The rows of Z fall into 3 groups, which share some directions, and each row is roughly a mix of its group's hidden directions.
Z (93 x 10):
[[-17 -26  14 -13  15  -1  16   0  16 -11]
 [-11  29  16  16   3   3 -20 -13   7  -5]
 [-21  14 -23 -18  -5   9 -21   8   1   3]
 [  9  -2   5   0  10  -8  33   6 -20 -17]
 [  8 -16  22  -1   3   6  23  17  21   7]
 [ -5 -13   6  21 -12  -7  -1 -32 -13  -8]
 [ 10  12  21  -5  24  -4  10 -23   7  13]
 [-20  -2   1   8 -33   3  -3  23   0  -8]
 [-21  24   8  -3   9  -4  -5  -7   8 -28]
 [ 25   1  -9  15   6 -18  -7  25 -14   0]
 [ 13  21   5   6 -23  -8   9 -15  23   3]
 [-15  -2   9   7  20  -7 -14 -13 -11 -29]
 [  3 -33 -12  -8  20   4   0 -11  14  10]
 [  3  -4  -4 -12  20  -7  26   6  21 -18]
 [ -8   6  34  10   2 -10   8 -11  12  20]
 [  1  12   4  -6  24  -3 -14  -9   7  32]
 [ -1  -7 -13  13 -29   9  -7  14 -17 -16]
 [ -5 -16  11  -4  10  19   9 -23 -12 -23]
 [-16   9  -6   0  28 -13 -16  -3  23  -1]
 [ 15  28  -3   8   3   0 -18   5 -22  15]
 [ 16  -5   8  19 -17   8 -22  15  10  16]
 [ -3 -27 -10   2 -15  -5  -9  18  10  24]
 [ -8  29   6 -19 -20  -7   8  10  -6  13]
 [ 26   2 -30  15 -11   6  -6   6   5  10]
 [-25 -19   1 -11 -23  20  -3  -7   3  -6]
 [  4 -25 -23 -15  18   9  -2 -16   6  -3]
 [  3 -20  -9  11  -5 -17 -19  18  -4  24]
 [  9  -2  22  27  11  -3 -11  22  -7   1]
 [ -5  21  34   9  -8  -2   8   1   4  16]
 [-15  20  -6   7   2  -4  15 -10  33   6]
 [ 28  -7  -6 -19 -25  -8 -12  -8  -1   0]
 [-20   2 -16 -27  -2   0  11 -25  -1  -2]
 [ 32   9   7  -4  12  15  11  21  -2   7]
 [  8  -3 -23   0  -3  23   9 -13   5 -27]
 [-31   5   4  11  29   6 -10   4   1   1]
 [  6 -12   4 -12  11 -32 -22  -3  10  10]
 [  9  -9 -33 -13  12   6   2  17  10 -11]
 [ 14   2  -1  -4 -12  28  22  -9  18  11]
 [ 32  -4  -7   0   0 -12  21  17   3 -13]
 [ 10   1  -6   3  12  -9 -14  30   5  26]
 [  5 -15  -9   8 -14  -7   5  35   1 -16]
 [-16 -40  -6  -6  -8   2  -7   2  -9  -5]
 [ 16  18  13 -11 -10 -11  -4 -23 -11 -20]
 [  9   6  15  31   2  16  -4  22  -7  -6]
 [-10 -14  14  17  10 -16   4  13  10  27]
 [  7   3  32  14   9 -26   4   0  -9  -1]
 [ -1   3 -23  11  -2 -15 -27   7 -18 -10]
 [-17  18  -3  22  18  10   1   8  23  -2]
 [ 22  12  -8  25   8 -12 -18   6   2  16]
 [-17   4  -8 -25 -13   2   9 -30  -5   3]
 [ 10  13   8  16 -22  28   3   3 -13  -9]
 [ -7  22 -14 -14   3  -7   1 -23  23 -11]
 [  4  -9 -12   8 -21   0   3  26  -9 -25]
 [ 11   9 -28  -9 -12   7   1   0  29  -2]
 [-16  15 -12 -20   9 -20   2  13  12 -17]
 [  8   8  11  15   2  14 -14 -24 -27  -3]
 [ 11   3   0   4  12 -12  -8  33   6  23]
 [ -2   8 -19  -7  28  -6 -13   6  17 -17]
 [ -8 -14   4  -3  27  -6  12  11 -27 -10]
 [ 14  33  -1  10  -2  18   3 -14  14  -4]
 [-19  30   5   5  -3   3 -12  -6  21 -15]
 [ 21 -22  -6   6  21  -9  -2  17   7  17]
 [-11  -2  26   1  -7   5 -12 -15 -30   4]
 [-13 -12  -2 -20   7   8 -19  -9 -29  -6]
 [  5  -1  12 -15  11  15  33 -10  12  -9]
 [  5 -19 -10 -14  17   5 -17  14 -22 -13]
 [-14  -4   6   1 -19  10  11 -26  -6 -25]
 [ 30 -11   8   8   8 -13 -12  23  -6  -8]
 [-23  22  26 -16  -1 -13   2   3  -4   1]
 [ 24 -24   6  21  -1  11   3 -14 -12   5]
 [ -1   9  -2  -6  -5 -12   9  22  31  19]
 [ -9 -11  12 -12   3  18  12 -21 -16 -22]
 [-17  13 -10 -18  13 -25  -3  15  15  -5]
 [  9  20  -6  14 -12   5 -17 -10 -30   1]
 [-16  -8 -17  -8   7 -21  -8  12  -9 -26]
 [ -1  -9  -2  11 -26  14  -6  31  -3   6]
 [ 16 -15   3  10  13  -5 -26  26   1   2]
 [-30 -10  -3   9  -2  21  12   4  -4  20]
 [-18 -13   7 -21  -1  -2 -10 -20 -25   5]
 [ 15 -11 -18  16  19   8   1  -9  13 -24]
 [  1 -15 -14 -19  13  21   4 -26   4  -6]
 [ 18 -11 -23   5  15   3 -21  -9 -15  13]
 [  7  16 -13   6  -9   9 -13 -20 -29 -10]
 [  2  21 -16 -26   7   7   4  19   3 -17]
 [-12  18 -11 -13   3 -24   4  21  12 -13]
 [  1   8  -5  11 -19 -10  -4  36  -9 -10]
 [ -4 -15  -3 -23  -9 -15  16  22  -5  17]
 [-13   1 -14 -14   1 -18   9  23  25  -6]
 [ -8  -6 -15 -24 -12   7  23   9  19 -10]
 [ -8 -18 -18 -19 -13 -10   2  12 -25  -5]
 [-18 -20   0  11 -19  15 -23  -4  10   9]
 [ -8  21  10  -1   1   5  -5 -37 -10   4]
 [-26 -12  -3   1  -7  21  18   0 -14  16]]

One row of each group comes first, with its name. Which group is each row after those in?
[-21   1   1 -17   7  -3   6  -5  -8 -35] : (23)
[ 18  13  -6  -8 -28  -4  20 -15  12  -2] : (18)
[  7 -17 -21 -10  25   5 -14 -10   5  18] : (63)

[ 34 -12  10   8 -11 -10  -4  19  -8   0] : (18)
[-20   6  10  21  24   9 -21  10   2   0] : (18)
[  6 -14   1   4  -4  23  -2 -23 -27 -10] : (23)
[-20  10  13   3   2   0  32 -15 -14  -4] : (18)
[  1 -12  -7  13 -20  21  19  17   0  17] : (18)
[  7 -14   7  17   5 -18  11  21  14  21] : (18)
[ -1  14  -7   1 -17  -2  -5  39  -4  -5] : (63)
[ 22  13  -6  11 -14  14  -2   7 -27 -13] : (63)
[ 27  17  11   8  22 -12  10  -1  -9  11] : (23)
